128 stands for zero in the data rows.
Some points, one per row:
[142 138 188  73 180  85 128 156 141 178 108 195  70 237  94 100 103  68
 178 184 203  86 155  98 126  32  39  69 193  89 190  51]
[114 132 185  83  89  61  99 191 154 167 148 202  95 134 186 119 152 128
 186 127 192 218 109 144 128 146 148 102 149 108 159  85]
[134 111  96 130  99 140 129 229 124 128 121 146 139 170  19 134  38 188
 143  92  90  84 174  75  63  87  51 152 131 122 181 142]
[104 165 204  45 112  80  29 133 180 255 114 168  87 192 154  56 196  71
 183 144 212 199  78 170 161 115 128  39 246 114 171  19]
[142 103 184 142  88 165 109  68 151 181 140 160 161  47 204 137 180 185
 119 127 148 190  97 152  94 143 197 190 100 141 151 118]
[ 87 135 142 104 109 203 158  88 168 166 142  66 148 159 130 120  99 102
 162  94 158 123 150 160  71 137 144 132 216 106 126 128]
[ 40 170 181 135 162 130  94 128 127 249 159 166  91 155  97  94 187 155
 170 156 157  84 126 114 132  99  75  41 201  84 180  78]
[120 158 132 147 131 128 173  52 121 107 147 127 156  58 178 133 169 187
 115 116 146 177  97 175 123 149 137 170  69 126 154  90]
[104  83  62 116 169  96 164 108 126  80  96 151 138 121  70 152 139 156
 102 137  84 121 163  95 153  83 108 153 126 100 128 100]
[103 119 137  75 102 105 165 119 132 149 159 156  87 127 182 108 126  60
 128 142 145 156  87 111 123 141 160 147 133 130 119  48]
[203 120 193 108 127  56  98 173 122 249  62 171 102 181  77 104 100  23
 222 123 140 124 116  79 146  23 130  23 255  97 251 119]
[177  96  61 150 153 168 152 226  97  66  85 121 118 204  69 176  38 231
 138 125  89  37 221  55 142 135  82 128 227 177  75 207]
[ 96 101  73 150  91 131 172 198  77  87  85 151 144  77 117 177  97 102
 123  74  87  86 146  56 195 119  88 150 146  65 124 159]
[123 190 153  84 105 128 149  51 152 225  93  93 106 126 233  94 185  85
 156 130 150 201 145 181 119 141 176  70 137 140 104  60]
[109  71 118 142 135 147 103 187 120  61 113 194  75 145  55 155  76 182
  78 134  50  42 158  76 172 160 125 165  94 142  92 188]
[198  94  94 141 111  79 135 106  58  73 103 110 135 100  78 148  86 132
  85 179 121 126 149  56 130 143 132 188  90  75  66 181]
[ 88 135 205  74 114  74 101  65 170 216 152 108 132 162 144 122 179  93
 210 149 194 139 104 183 124 104  87   3 179 114 159  76]
Here are 12 more points, each followed by its number:
[129 126 166 156 164 105 119  79 121 177 153 170 117 118 175 115 211  45
 163  78 203 147 114 155 161  95 210 103 143 101 149 123] 0
[ 97 176 165 135 187 150 127  73  84 169 159 147 117 120  85 129 140 142
  90 136  86 176 126 180  97 145 162 107  82 159 222  61] 1
[180 149  62 146  91 164  69 235 123  83  88  54 139 191  57  96  61 144
  36 121  41 100 169 106 148 115 112 157 157 197 140 125] 2
[107 124  96  76 118 156 167 163 123 138 103 121 117 176 165 127  91 136
 197  89 102 115 146  89 103 103 190 124 145 154 100 173] 3
[ 90  74 171  49  98  85 192 101 108 137 162 142  36 100  98 167 211 106
 125 117 116 164 111 160 150 125 137  92 142 164 147 140] 4
[134 139 126 152 146 167 145  39 156 114 159 150 194  95 136 128 149  91
 144  98 164 173  58  98 137 110 162 155 117 162 127  96] 5
[122  85 114  98 107 107 161 145 118 134 145 110 162 105 187 150 147  77
  63 106 115 102 122 198 116 172 135 113  56 148  95 162] 6
[171 124 198 146 144 185 166 103 131 147  75  52 190  50 177  94 177 101
 100 133 105 167  78 198 170 201 186 161  69 104  92 117] 7
[ 72  45 156 119 143 155 201  41 150  39 120 102 156  70 136 130 159 187
 116 140 129 107  50  88  96  80 159 173   8  83 110 106] 8
[ 96 170 173 113 151 109 115 178 210 157 148 102 143 155 151 183 145 146
 126 133 160 144 145 160 157 141 160 141 180 154 124  78] 9
[175 114 127 107 123  95 148  81 172 137  70 147 141 142 157 115 144 112
 155 134 155 157 121 103 112 134 168 134 180  84 116 111] 10
[103 144 198 134  97  34 130 138 145 171 117 173  83 114 199 131 222  72
 177 169 112 169 122 188 184 188 105 140 102 135 180 101] 11
Which three of these numbered points are nearest to each point below, looking only along the 2 directions in which the first points spread most? Their numbers follow each, nearest first.
[104  92  95 151 104 197 108  85 148 103 153 122 155 118 126 135  77 151
  71 130 125 115 102 171  50 132 121 113 134 171  98 150] > 6 3 8
[155 148 147 126 114 144 184 109 181 153 181 149  83  98 150 146 183 107
 141  84 143 120 135 112 131 136  77 125  75 103 153  82] > 4 1 10
[130 113  37 155 131 127 121 194  85  95 140 158  49 164  10 170  96 212
 119 102  43  68 146  51 125 122  43 143 164 101 133 174] > 2 3 10
[141  94  97 113 144  81 119 114  89  81 137  64 125 115 123 176 162 126
 120 145 195  30 115 125 100 145  20  65  71 110 137 125] > 3 10 4
[175 149 131 195 122 126  97 109 131 112 110 159 165 186  90 104 117 163
 179 133  67  95 150  88 129 112 149 148 125 143 119  92] > 3 10 2
[ 79 114 156 109 140 121 182  70 103 151 132  73 105  60 158 159 169 119
 138 156 135 132 105 125 149 193 134 177 128  98 108  87] > 5 6 1
[154  97  52 169 108 116 113 213 148  63  95  85 107 212  63 184  60 202
  40 137 146   0 135  79 107 105 104 164 138 120 125 212] > 2 3 6
[157 121 178  98 130 142  99 126 123 134 151 150 151 141 162 151 224 154
  55 142 198 129 118 227 146 164 174 135  47 169 127  74] > 5 1 7
[124 109 109 129  97 121 185 112  99 126 117 161  52 122 139 121 153  42
 166 136 109 151 139 137 139 136  95 122  80 154 183 110] > 10 4 9
[116 129  92 126 185 123 129 119 162 101 110  85 176 141  98 144  88 115
  72 101 145 120 137  89 109 119 180 119 164 139  77 137] > 3 6 10
[137 138 106 127 189 162 131 138  85 111 164  91  89 155 120 113  95 133
  98 118  74 110 175 156  70 105 138 104 149 193  79 187] > 3 2 6
[181  88  76 163 151 153 137 179  62 112  76 132 112 158  56 188  37 108
 150  99  65  86 208   0 141  66 126 167 109  76 119 216] > 2 3 6
[132 128  79 161 171 113 194 127 197  25 151  59 160 102 215 118  90 132
 125 115 100 157 103 139 139 162 151 165  68 192  69 167] > 8 6 7
[115 146 168 157 108 114 147 107 110  64 111 156  74 137  99 178 154 139
 158 147 133 132 169 141 138 111 132 119 143 148 119 141] > 3 10 4
[113 171  95 147 200  85 100 138 150 128  75 167 136  99 102 135 134 109
 101  91 138 127 136  97 123 126 122  83 123  93 144  36] > 10 3 9
[114 145 145 126 170 118  97 171 119 193 192  78 146 158 139  51 145  71
 174 130 185 126 142 162 114 127  95 129 189 165 117  85] > 9 10 4
